Questions about the array below.
1) Report the entry just left of the largest entry.
2) Report the minimum.
[[2, 6, 6, 8, 6, 4, 7, 6, 5], [5, 4, 5, 9, 6, 3, 6, 8, 8]]
1) 5
2) 2
